Each row has a name. After each piece below comes the name of the row it's from, unless a question asks for something else. Each question is about the rows just above it. Places in a row count from 0.

[ 55   8 -39  54] -> z_219
[ 15  -4 -29  17] -> z_720
[17 24 32 -9] -> z_811
[ 8 10 29 26] -> z_722
[ 34 -10 -17  -5] -> z_163
[ 51  14 -36  31] -> z_806
[ 8 55 27 11] -> z_625
[-15   9  12  -6] -> z_487
What comes right after [-10] in the named rows? => [-17]
The entry that follows [10]: => [29]
What is the next entry after [ 8 55]? => [27]
Where in the named rows is [-36]? => z_806, 2
The entry that follows [12]: => [-6]
[31] is at row and place => z_806, 3

[ 21  -8 -27  15 -18 -23] -> z_869
[ 28  -9 -23  19 -55  19] -> z_811
[ 30 -30   5   1  -5 -13] -> z_163
[ 28  -9 -23 -46 -55  20] -> z_176
[-29 -16 -15   0   8  31] -> z_858
[ -9   3   4 -12  -9  11] -> z_625
Which value appears more than once in z_811? => [19]
[-16] is at row and place => z_858, 1
Which value appears more than once in z_625? => [-9]
Give the next entry after [ -9 -23 -46]. => [-55]
What is the next entry after [ 1 -5]? => [-13]
The entry that follows [0]: => [8]

[ -2 -13  20  13  30  10  15 -10 -11   0   6   4  -1 -49 -10 -14  13   6
   4  12  19  19] : z_219
[  0 -16  26   9   2   5   5 -15 -24  -6  19   6   5 -15  16  -9  14   2
  30  15 -14  22] : z_176
[  0 -13  23  13  26   6  16  14 -12 -18   8   1  -5 -45  -5 -15  15   7
  11   0   9  27] : z_806
[ -1 -18  27  14  18   8  16 -12 -18  -5  14   8   1 -34   5 -15  15   6
  19  12   2  25] : z_720
[  1 -10  15  14  33   8  19  -8  -6   2   4   1  -6 -51 -15 -16  10   8
   0   0  23  17] : z_811
[  0  -8   8  10  34   8  20  -4   3   6  -3   1   2 -53 -23 -15   8  10
 -10  -1  32   9] : z_722
[  0 -13  24  13  24   8  13 -12 -17  -2  12   5   2 -21  13 -11  14   9
  24  14 -11  24] : z_858
[  1 -17  27  11  15   7  10 -13 -22  -6  18   6   1 -27  10 -15  14   6
  20  15  -4  23] : z_487
[  1 -17  27  11  15   7  10 -13 -22  -6  18   6   1 -27  10 -14   6   8
 -14  -1  36   8] : z_869
[ -1  -9  12  12  32   2  16  -3  -4   3  -1   1  -2 -57 -16 -15   9   9
  -4   3  28  16] : z_644
[  1 -10  15  14  33   8  19  -8  -6   2   4   1  -6 -51 -15 -16  10   8
   0   0  23  23] : z_163
[-21] is at row and place => z_858, 13
The next entry after [-12 -18  -5  14   8   1]: => [-34]

[ 40 -25  27 -57  33  33 -55   1]  z_811
[ 44  20 -20  40 -21 -50   5   5]  z_487
[ 56  44 -10 -39  47 -25 -48  -8]  z_644
[ 46  38   3 -42 -47 -27 -31  38]  z_722
[-11 -31  42 -22   0  56  42  39]  z_858
[ 46 -30  57  58  11 -45  24   1]  z_176
[ 40 -25  27 -57  33  33 -55 -52]  z_625
[ 32  -5  50 -20 -45 -53   4  11]  z_720
[-31  17  13 -33  47  -7   5  47]  z_163
What comes right after [-10] in the named rows? => [-39]
The row with [ 56  44 -10 -39  47 -25 -48  -8] is => z_644
Right after [-21] comes => [-50]

[ 11 -27  25  15   0  19 -13 -17 -37   4 -28 -19 -10 -13   1  16  -9 -16
 -33  23  12   7   0  19  13  -3   7  13 -10 -17 -12  -8  12  21   9 -12
  13   6  16  22   5  -1  -7   2]  z_811
[ -3  -2  13   1   2  -9  12  -9  -8  -9  -6 -20   2  -4   5  10 -12  -8
 -24  -9  -6  18  -4  -4  -4   4   5  15  -3 -12 -22   4  -9  19  -8 -15
  -9 -12  -5  14  -8   4   1   3]  z_176
[ 11 -27  25  -3   0  19 -13 -17 -37   4 -28 -19 -10 -13   1  16  -8 -16
 -33  23  12   7   0  19  13  -3   7  13 -10 -17 -12  -8  12  21   6 -12
  13   6  16 -12   5  -1  -7   2]  z_644
[ 11 -27  25  -3   0  19 -13 -17 -37   4 -28 -19 -10 -13   1  16  -8 -16
 -33  23  12   7   0  19  13  -3   7  13 -10  14 -56  44   5  -1  10  37
  12  25   4  10  -9 -11 -23   4]  z_487
q: [ 11 -27  25  -3   0  19 -13 -17 -37   4 -28 -19 -10 -13   1  16  -8 -16
 -33  23  12   7   0  19  13  -3   7  13 -10 -17 -12  -8  12  21   6 -12
  13   6  16 -12   5  -1  -7   2] => z_644
q: [ 11 -27  25  -3   0  19 -13 -17 -37   4 -28 -19 -10 -13   1  16  -8 -16
 -33  23  12   7   0  19  13  -3   7  13 -10  14 -56  44   5  -1  10  37
  12  25   4  10  -9 -11 -23   4] => z_487
Give the next entry after [ 10 -12  -8 -24  -9  -6  18  -4  -4  -4]. => [4]

[-4 41 29 14] = z_811
[-12 -14 -46 -33] = z_720
[-15 -23 -39 -34] = z_869
[ -6 -46 -46  -5] = z_858
[-36  24  26 -13] = z_219
Which value appears more than once in z_858? => [-46]
Where in the named rows is [-15]? => z_869, 0
Row and place of [-13] in the named rows: => z_219, 3
What is the next entry after [-14 -46]? => [-33]
Row and place of [-5] in the named rows: => z_858, 3
Where in the named rows is [-36]? => z_219, 0
Right after [-12] comes => [-14]

[ 12   9  20  54 -40 -16 -44  46 -13 -16   1 -18 -21   4] = z_806
[-13 -44  46   4  -1 -44  -4   3  -3  -6  -6  -4  -2   2] = z_487
[ 5 -6  2  4 -8  2 -6  3  4  6  3  4 -1 -2] = z_163
Give the next entry after [-40 -16 -44  46 -13 -16   1]. => [-18]
The next entry after [-16 -44  46]: => [-13]
Which value appears more than once in z_806? => [-16]

[ -7   0  -9  11 -49 -15   9 -24  10 -25 -22  -4] = z_163
[ -2  17  -4  29   8  12 -17  -4  -2   3  10  -1] = z_858
[ -2  -2 -19  26 -41 -10  15 -25  -9   0   3  -7] = z_811
[ -9 -16  29 -22  40  26  15  12 -21 -45  39  25] = z_644
[  7 -20  12 -44  24 -16  -7 -13  30  10  26  -9] = z_176
[ -2  23   4 -10   0 -33  32 -11 -39 -10  -7   8] = z_806
[  3 -12  11   1  -6  12  -8   4  -6  -1 -35   7] = z_869
[ 20  21  -5 -21  26  25   4 -12 -30  25   5 -21] = z_219
[-11  47  -7 -41 -27   0  13  10   1 -11   6   5] = z_625
[ 19 -17 -43   8  16 -11 -14  27   1  20  13  20] = z_722
[ 17   6   4  -1  13   5   7  -7 -18 -38 -10   4] = z_487
Where in the named rows is [-39]? => z_806, 8
[-19] is at row and place => z_811, 2
The entry that follows [-19]: => [26]

[ -4 -21   4 -31 -24  -1  10 -23  15  -1   4 -11 -19  35  -6  18 -10 -21
   3  -8   8 -11  -3   4  10  10 -17  11   6 -27  10  22 -25  26 -16  -1
  21]  z_806
[ -2 -17  -7 -13 -24  21  20   2  -3  10   4 -23  -6  13   1  -4   1 -10
 -10  36  -4 -12 -16  42 -21  -6   7  17   1 -31   5  17 -23  11 -41  -7
  36]  z_811
[ -6 -19  -5 -31 -25   9  10 -22  12   6   2 -25 -15  36   0  15 -16 -13
  -9  -8  13 -13  -4   6   9   4  -9   7  10 -27  14  24 -35  23 -23   0
  14]  z_722
[ -1 -36  13 -41 -39  -6  23 -28  19  -5  10  -3 -32  45 -15  22  -2 -43
  16 -28  -2 -14 -10  26   2  18 -28  27   2 -48   7  30 -25  41 -30  -8
  54]  z_644
[ -1 -25  -1 -18 -30  18  26   0  -1   7   7 -17 -12  17  -4  -3   6 -21
  -3 -44  -9 -13 -20  53 -25 -25   2  25  -1 -40   3  21 -22  18 -47 -10
  52]  z_625
[ -4 -28  -5  26 -36  21 -10 -10   4  10   7 -29  26  31  -1   4  -4 -20
  -9 -39   0 -17 -18  46 -17  -1  -1  23   5 -46  26  29 -37  24 -51  -8
  47]  z_858
[ -3 -19   1 -26 -23   3  12 -17  10   1   4 -12 -15  29  -4  13  -7 -18
   0 -13   5 -10  -5  12   3   6 -11  11   5 -27   8  20 -23  22 -20  -2
  23]  z_869
[ -1 -25  -1 -18 -30  18   7   0  -1   7 -10 -17 -12  17  -4  -3   6 -21
  -3 -44  -9 -13 -20  53 -25  -1   2  25  -1 -40   3  15 -22  18 -47 -10
  52]  z_163
Give the next entry after [ 15 -22  18]. => [-47]
The row with [ -4 -28  -5  26 -36  21 -10 -10   4  10   7 -29  26  31  -1   4  -4 -20
  -9 -39   0 -17 -18  46 -17  -1  -1  23   5 -46  26  29 -37  24 -51  -8
  47] is => z_858
[ -6 -19  -5 -31 -25   9  10 -22  12   6   2 -25 -15  36   0  15 -16 -13
  -9  -8  13 -13  -4   6   9   4  -9   7  10 -27  14  24 -35  23 -23   0
  14] is in which row? => z_722

[-11  11   8  28   7  33 -22  31  20  -2  -1 -12 -10 -18  10  27  13] : z_163
[-21   0  35   5  30  -6   4   6  22 -20  13  -3 -26 -23 -15  -2  22] : z_869
[-11  11   8  28   7  33 -22  31  20  -2  -1 -12  32 -18  10  27  13] : z_625
[-15  -3 -23  15  12  15  -1   9   7  15  12   0 -27 -17   4 -20  15] : z_644
Where in the named rows is [32]? => z_625, 12
The row with [-21   0  35   5  30  -6   4   6  22 -20  13  -3 -26 -23 -15  -2  22] is => z_869
The row with [-15  -3 -23  15  12  15  -1   9   7  15  12   0 -27 -17   4 -20  15] is => z_644
The entry that follows [30]: => [-6]

[  0 -51 -17 -16   1 -13 -15  15 -34  -2   6] = z_163
[  0 -49   6 -16  -7   4 -21  -2  15 -32   6] = z_722
[  0 -49 -17 -16  -1  -2 -21  -3  18 -34   1] = z_176
[  0 -47 -15 -16  -4  -2 -18  -2  15 -34   3] = z_806
[  0  -2  -2 -16  -8  -2  -2  14  12 -34  13] = z_644
[ -7   4 -21  -5  15 -32 -23  -2  16 -31   6] = z_858
Where in the named rows is [13]? => z_644, 10
The next entry after [ -2  15 -34]: => [3]
What is the next entry after [ -7   4 -21  -2  15 -32]? => [6]
Right after [18] comes => [-34]
Repeated in z_722: => [6]
Which value appears more than once in z_644? => [-2]

[  0  -3  11 -11   1  -4 -10  -2  -2  -7  -2   8  10  -9   3  -2   3   4
  -4 -11  -2   9   2  -1   3   0  10  -5  -7   9  -6   3   1   2  -1  -6
  -3   0   0] : z_722
[ 29  10  10  -7  -1  22   0  26 -11  25   7   1  21   9  15  -5  22   9
 -42   4 -12 -12  -6 -14  -9  24  13 -24  -1   5 -23  -5  22  14 -14  52
 -23  38  25] : z_219
[  0  -3  11 -11   1  -4 -10  -2  -2  -7  -2   8  10  -9   3  -2   3   4
  -4 -11  -2   9   2  -1   3   0  27  -5  -7   9  -6   3   1   2 -14  18
   7   5   0] : z_858
[ 30   2  29 -37   3  22 -28  19  -4   2 -10  22  46  -4  22 -15  27  21
 -49 -24   1  15  -9 -22   3  32  41 -21 -27  24 -27  -4  15   9 -24  31
 -26  38  26] : z_720
Where do [ 30   2  29 -37   3  22 -28  19  -4   2 -10  22  46  -4  22 -15  27  21
 -49 -24   1  15  -9 -22   3  32  41 -21 -27  24 -27  -4  15   9 -24  31
 -26  38  26] appear? => z_720
Where in the named rows is [-42]? => z_219, 18
Where in the named rows is [-15]? => z_720, 15

[-38 -23   9   0   5   9 -39  13] = z_487
[-31 -36  43  24  56  44  56  26] = z_811
[-15  -4  -2 -18  -7  -8 -16  -3] = z_219
[  7  -4   6  -5  -9 -11  -6 -18] = z_869
[ -9  -3  14 -11   9   5   4   6] = z_722
Right after [-6] comes => [-18]
The next entry after [9 5]: => [4]
[-38] is at row and place => z_487, 0

